X =
[[-1.08  1.94 -1.09  1.91  2.07]
 [ 0.29  0.77  0.23  0.76  0.79]
 [-5.03  5.45 -5.01  5.37  5.89]
 [ 0.22  0.77  0.23  0.76  0.82]
 [ 5.43 -3.88  5.43 -3.86 -4.24]]
The entry just left of 5.89: 5.37
Report the entry directly below the largest entry.
A: 0.82
Report the entry in the top-right corner.
A: 2.07
The 3rd smallest entry: -4.24
The smallest entry in the first column is -5.03
The entry directly below the smallest entry -> 0.22
Report the largest entry in the last column.
A: 5.89
Report the 1st entry in reading order.
A: -1.08
The 3rd entry, reading row by row is -1.09
The entry at the centre: -5.01
Report the entry just left of -4.24.
A: -3.86
Report the fifth-last entry, reading row by row.
A: 5.43
Report the entry just left of the centre entry.
A: 5.45
Report the entry directly above 5.89.
A: 0.79
The 4th-last entry, reading row by row -> -3.88

Questions about the row below.
1) What is the median entry?
2) What is the entry just left of 18.70?
3) What is the entry just left of the centre entry?
4) What is the smallest entry?
[  6.41   1.94  -0.60   4.22  20.03   3.60  -9.24 -21.38   4.98  13.19
 -10.82   5.82  18.70  13.83  19.06]
1) 4.98
2) 5.82
3) -9.24
4) -21.38

81,85,81,23,85,28,82,84,26,84,27,26,24,24,81
96,94,89,10,95,16,98,94,14,96,17,10,15,11,92
15,18,17,80,18,83,19,17,84,21,88,84,84,82,15
89,85,86,24,88,21,90,82,23,85,24,19,27,23,85
89,91,83,20,89,21,88,88,20,91,18,15,16,20,91
Counting starts at 0.
Read off the entry at row 1, column 2.
89
Read off the entry directly above the largest entry.
82
The entry just left of the centre entry: 19
The centre entry is 17
Read off the entry just left of the largest entry.
16
The entry in the top-left corner is 81
Read off the entry at row 0, column 1.
85
The entry in row 0 and column 2 is 81
The bottom-left entry: 89
Read off the maximum.
98
Read off the entry in row 2 and column 0.
15
The entry just left of 86 -> 85
Read off the bottom entry of the column that holds the largest entry.
88
The entry directly above 95 -> 85
Read off the entry at row 2, column 1.
18
The entry directly below the centre entry is 82
The top-right entry is 81
The entry in row 1 and column 0 -> 96
Read off the entry in row 2 and column 2.
17
Read off the entry just right of 80.
18

[[  86.20  -21.71  237.01    1.97  -64.40   94.28   39.92   40.98]
 [  67.62  117.42  235.35   10.18   36.89  -35.76  -15.63   31.98]
 [  40.51   35.09   79.07  -12.64  -25.13  -51.08   86.27  -23.77]
 [   1.26   -2.92   40.80   63.70  -52.76    5.47  -11.98    0.97]
 [ -51.85   38.13 -181.42   65.37   -4.98   60.77   24.20   49.11]]
The 2nd entry on the main diagonal -> 117.42
The 4th entry from the end, reading row by row -> -4.98
Which number is the entry just right of 40.51?
Answer: 35.09
Which number is the 2nd smallest entry?
Answer: -64.40
Which number is the entry just left of 35.09?
Answer: 40.51
The entry just right of -11.98 is 0.97
Which number is the top entry of the column that holds the smallest entry?
Answer: 237.01
Which number is the entry directly below -51.08?
Answer: 5.47
The top-left entry: 86.20
Which number is the bottom-left entry?
Answer: -51.85
Which number is the second entry from the end, reading row by row?
Answer: 24.20
Which number is the top-right entry?
Answer: 40.98
The entry just right of 63.70 -> -52.76
Which number is the entry just left of -25.13?
Answer: -12.64
The entry directly below 39.92 -> -15.63
Which number is the entry directly above 0.97?
Answer: -23.77
Which number is the entry just left of the largest entry?
Answer: -21.71
The smallest entry: -181.42
The entry directly above -11.98 is 86.27
Which number is the entry just right of the smallest entry?
Answer: 65.37
The entry directly below 5.47 is 60.77
Which number is the entry directly below 94.28?
Answer: -35.76
Which number is the bottom-right entry?
Answer: 49.11
The entry directly below 36.89: -25.13
The entry just left of the smallest entry -> 38.13
Which number is the 4th entry in reading order?
Answer: 1.97
Which number is the entry just right of 117.42?
Answer: 235.35
The entry directly below 86.20 -> 67.62
The entry directly above 24.20 -> -11.98
